0: [155 196 111 134 151 134 171 173 176 158 147 114 128 125 148 117 103 108]
1: [110 137 187 102 115 104 183 175 133 172 127 160  97  45 134  91  87 156]
2: [145 131 178 121 118 156 121 137 122 167 162 112 113 150  67 136 162  83]
3: [123  93 109 101 132 142 152  45 123 107 140 119 135 157  83 144  97 141]
4: [135 175 181 200  67 141  98 107 122 138 101 177 187  91 124 124 157  65]
5: [239 143  88 135 145  70 174  46 137 113 101 164 107 135 154 127 125 187]
6: [141 128 182 146  77 136 159 166 119 129 100 117  77  96 152 134 151 121]
7: [101 100 117 113 169 134  93 159 106 134 135  52 146 141 139 136 120 116]
8: [174 173 167 148 107 108 194 195 224 193 103 113  82  98 153  69 152  75]
9: [169 136 133 124 115 100 179  95 169 106  75 189 104  46 152  53  81 182]
10: [ 94  93 113  70 150 124 148 127 137 116 170 139 144 125 127 124  78 150]
11: [ 84 128  71 113 149 134  94 186 169 139 142  59 120 129 114 163  63 129]
12: [133  88 141  57 146 141 171  70 104 117 182 101 135 148  87 140 101 150]
13: [  0  86  94  98 158 159  96 106  74 111 153  43 162 179  86 132  92 139]
14: [133  58  66  74 205 116 174  57 154  94 137 181 136 151  82 113 102 155]
15: [114  64 149 131 136 135  95 136 115 107 131 139 118 162 108 115 169 139]
16: [166 127  93 138 139 109 147 122 206 111  95 206 101  68 104  81  61 155]
17: [141 104 131 162 132 139 132 115 177  80 118 146 160 152  98 109 118 107]
18: [136 166 168 174  79 182  58 162 134 141  92 165 161 100 124 101 176  97]
19: [160 130 134 143 118  92 162 170 181 138 131 128 110  84 152  95  99 141]
20: [ 17 116 111  99 188 148 107 120 103  97 128  89 152 156 113 139  57 134]
21: [198 170 136 100 169 143 227  91 134  87 104 162 117  98 168 151 123 117]
22: [118 129 113 154 134  66  70 121 136 147 139  91 187 125 118 150 148 134]
23: [127 133 109 129 116 104  93 167 125 155 149 117 115 145 166 120 143 155]
24: [178 124  90 167  97 139 134  69 168 167 151 160 106 117 161 162 127 122]
25: [141 136 170 127 100 172 161 140 119 104 139 120 108 139 126 124 149 142]
26: [144 198  72 162 139 124 159 155 142 118 149 137  76 114 192 122 112 111]
27: [238 121 116  95 149 114 145  63 154 100 146 158 107 127 127 159 136 138]
28: [ 26  80 133 118 139 162  83 123  84 117 147  82 186 151  96 131 108 115]
29: [160 105 150 122  84 114 171  96 144 105 108 214 108  81 127  85 115 129]
30: [165 129  85 128 146 119 135 104 146 165 153 150 142  99 134 119 124 125]
31: [119 126 109 103 143 145 162 145 108  82 168 116 127 158 139 121  86 143]
32: [123 166 149 189  87 137  45 149 148 157  91 211 145  89 113 145 197 122]

[158 111 124 125 134 133 131 110 103 108 105 112 123 129 134 131 139 143] 25 15
[154  44 161 171 127 154  70  64  95  94 113 154 190 149 119 165 186  70] 15 17
[187 162 119  79 115 132 109  88 140 117 133 148 134 134 133 127 157 137] 27 30
[154 104  91 134 118 118 153  89 154 102 114 148 137 144 150 135 108 121] 17 30
[ 82 153 176 151  79  91  30 150  18 110  87 126 114 177  79 104 183  89] 15 18
[ 99 125 124 130 176  97 106 201 118 175  83 119 105 142 140  83 101 132] 23 7
[ 95 157 166 159  82 138 156 157 161 179 143 101 158 182  85 129 206  45] 2 25
[231 145 100 120 123 100 193  79 196 157 131 182 121 144 150 149 119 127] 27 5
[ 69 109 159 155 109 152 104 204 122 140 131 138  70 140 100 102 118 132] 15 23
[180 189  79 141 144  89 164  86 143 125 116 161 116 140 199 146 112 156] 5 26
[132 143 117 138 108 105 177 118 124 132 120 209 114  69 134 119  75  97] 29 30
[106  82 156 109 178 161  94 185 139 121 120  74 163 178  83 106 107  93] 7 28
[114 135 114 107 142 152  97  96 120 100 122 138 133 174 131  88  85 155] 31 3
[ 70 134  78 103 178 127 133  89 144 123 128 129 113 130 157 100  51 127] 10 20
[ 66 139 195 167 117 126  50 178 140 142  98  85 116 113 170  81 120 138] 23 7
[125  94  96 133 147 102 216 126  81 131 120 128  62  55 136 151  35 174] 1 10
[ 84 119 186 249  98  63  31 195  39 135  86  87 148 140  85 143 195  73] 22 18
[179 167 103 155  82  73 102 125 154 140 103 178 141 106 178 107 133 118] 30 19
[150 181 109 152 169 110 107  66 166  81  90 180 115  96 154  64  63 144] 16 9
